Each row has a name. After each piece below comes the name of the row it's from, unless a question asks for something else. Each question is about the rows just above it. Places in a row count from 0.

j902: [18 13 15 10]
j434: [22  1 18 45]
j991: [22  1  4 11]
j52: [-9 41 46  7]
j561: [22  2 45 18]
j872: [ 2 18 22 45]
j799: [ -8 -32  11   3]
j197: [ 6 -9 46 41]
j659: [  3  -8  10 -32]
[-32  -8   3  10] is which row reordered? : j659
[15 10 18 13] is which row reordered? : j902
[-9  6 41 46] is which row reordered? : j197
Row and place of [4] in the named rows: : j991, 2
[-32  11   3  -8] is which row reordered? : j799
Put [45 22  1 18] back in order: which row is it? : j434
[ 1 18 22 45] is which row reordered? : j434

j19: [ 16   6   2  -6  -2 -22  -4  20 -12 -10 -15]
j991: [-24   0 -13  18  -6 -13  -9  16 -12  17 -11]
j659: [ 2  2 -1  1  1  0 -2  0 -4  0  0]
j561: [ 20 -12  10 -26   0  12  12 -12  -1  -5  17]
j434: [ -5   1  12  17  12 -26  20 -12 -12  12  10]
j872: [-13  18  -1  -9 -13 -24 -12 -11  17  -6  16]
j854: [ 0 -3  2 -1 -7 -1 -2  2  2  1  2]
j799: [ 0  3 -5  0  1 -4 -1  0 -1  2 -2]
j636: [-1  2  1  1  0  0 -2 -4  1  0  0]
The row with [ -5   1  12  17  12 -26  20 -12 -12  12  10] is : j434
[-4  0  0  2  2 -1  1  1  0 -2  0] is which row reordered? : j659
Which row holds these entries in another order? [-12  10   0  17  -1 -12  12 -26  20  -5  12] : j561
Which row holds these entries in another order? [-24 -13 -13 -12 -11  -9  -6   0  16  17  18] : j991
[ 2  2 -1  1  1  0 -2  0 -4  0  0] : j659

j799: [ -7 -36  10   2 -18  25  -9  -7 -13 -12]
j434: [ 20 -44   8  15 -36  22 -40 -31   0 -15]
j561: [ 10 -18  -9  25 -36 -12  -7   2  -7 -12]
j197: [-40  26  -8  53  -1 -49 -18  21  26  28]
Put [  2 -18  25  -9  -7 -13 -12  -7 -36  10] back in order: which row is it? : j799
The row with [ 20 -44   8  15 -36  22 -40 -31   0 -15] is : j434
[-13] is at row and place : j799, 8

j636: [31 62 -4 42]
j902: [62 -3 42 31]
j19: [-18  45  13  31]
Which row holds these entries in another order? [ 31 -18  45  13] : j19
Which row holds these entries in another order? [-3 42 31 62] : j902
Put [-4 31 62 42] back in order: which row is it? : j636
[-18  45  13  31] is in which row? : j19

j434: [-58  -1  51  -9]
j52: [ -8 -39   2  37]
j799: [ 37  -7 -39   2]
j872: [-34  -5  29 -10]
Which row holds these entries in another order? [  2 -39  -7  37] : j799
Where in the named rows is [-34]? : j872, 0
Put [-39  -8   2  37] back in order: which row is it? : j52

j561: [ -5   2  -4  -2  -1  -3  -3  -4 -36 -37   9   0  26 -19  -4  -3  -5   0
   0   8   5   0]
j197: [-21   5 -20 -19 -21   0 -19 -23  20 -33  22   3  22   3 -22 -21 -20  -1
   2   3   3   4]
j854: [-19  -2 -19 -20 -19   1 -19 -20  15 -27  16   0  -5 -28 -18 -18 -20   5
  -3 -13  -9 -21]
j872: [-19  -2 -19 -20 -19   1 -19 -20  15 -27  16   0  -5 -28  -7  -8  -8  -9
  -1  -9   5   0]
j991: [-22   3 -21 -20 -20  -3 -20 -22  32 -25  34   4  32 -20 -20 -22 -22 -10
   1   6  -2   2]
j52: [-21   5 -20 -19 -21   0 -19 -23  20 -33  22   3  22 -25 -22 -21 -20  -1
   2   3   3   4]
Where in the named rows is [6]? : j991, 19
[  3   3   4 -21   5 -20 -19 -21   0 -19 -23  20 -33  22   3  22   3 -22
 -21 -20  -1   2] is which row reordered? : j197
[-22   3 -21 -20 -20  -3 -20 -22  32 -25  34   4  32 -20 -20 -22 -22 -10
   1   6  -2   2] is in which row? : j991
Row and place of [-37] in the named rows: : j561, 9

j19: [-29  18 -40  -7  -6  -4  -3 -55  16 -16]
j991: [-30 -15 -34  10  13 -16 -25 -27  10  13]
j659: [-55 -40  -4  -7  16  -3  18  -6 -16 -30]
j197: [ -9  -9 -38  -2  36 -40  11 -14 -26  11]
Row and place of [-25] in the named rows: : j991, 6
Put [-16  16 -55  -3  -4  -6  -7 -40  18 -29] back in order: which row is it? : j19
[-26] is at row and place : j197, 8

j434: [-12  -2   0  -1   0  -1]
j561: [ 23 -14  -2 -59   0  57]
j19: [-12  -2  -2  -1  -1  -2]
j197: [-8  2  3 -5 -3  3]
j872: [  5   0  13  -3 -10   9]
j991: [ -9   4   5 -13  -5   6]
j52: [-12  -2  -2  -2  -1   0]
j799: [ -8  -9   0  11  -4 -12]
[ -9   4   5 -13  -5   6] is in which row? : j991
Put [ -2  -1  -1  -2  -2 -12] back in order: which row is it? : j19
[  0  -1  -2  -2  -2 -12] is which row reordered? : j52

j872: [ 10 -17  -9  60  -1   3]
j52: [  3  10  60   0 -17  -9]
j636: [-16   3  -1  -9   0  10]
Where do [ 10 -17  -9  60  -1   3] appear? : j872
Put [ 10   0  -9  -1   3 -16] back in order: which row is it? : j636
[-17  -9   0   3  10  60] is which row reordered? : j52
[ -1   3  10 -17  -9  60] is which row reordered? : j872
[-17  -9  60  -1   3  10] is which row reordered? : j872

j636: [ 12  30  24  40  50  15  10  -2  22  -4 -33  -7]
j659: [ 15  40 -21  16   2  14 -12 -22  22  12  32 -14]
j902: [  9  -6  26 -21 -26  -3 -36 -12  28 -14  18 -38]
j872: [  8 -25   4  -2  -6   1 -37  53 -20 -32  -3   9]
j854: [ 12  30  24  19  50  15  10  32  13  -4 -33  -7]
j561: [-16  17 -18  -1 -24  36  14  18  -7   9 -47  -4]
j19: [ 11 -30  19 -11 -23 -13 -42  12  13 -31  10 -28]
Where in the named rows is [-47]? : j561, 10
Row and place of [-36] in the named rows: : j902, 6
Row and place of [28] in the named rows: : j902, 8
[-31  13 -13  12 -23  19 -11 -42 -30  10 -28  11] is which row reordered? : j19
Where in the named rows is [-1]? : j561, 3
Where in the named rows is [-11]? : j19, 3

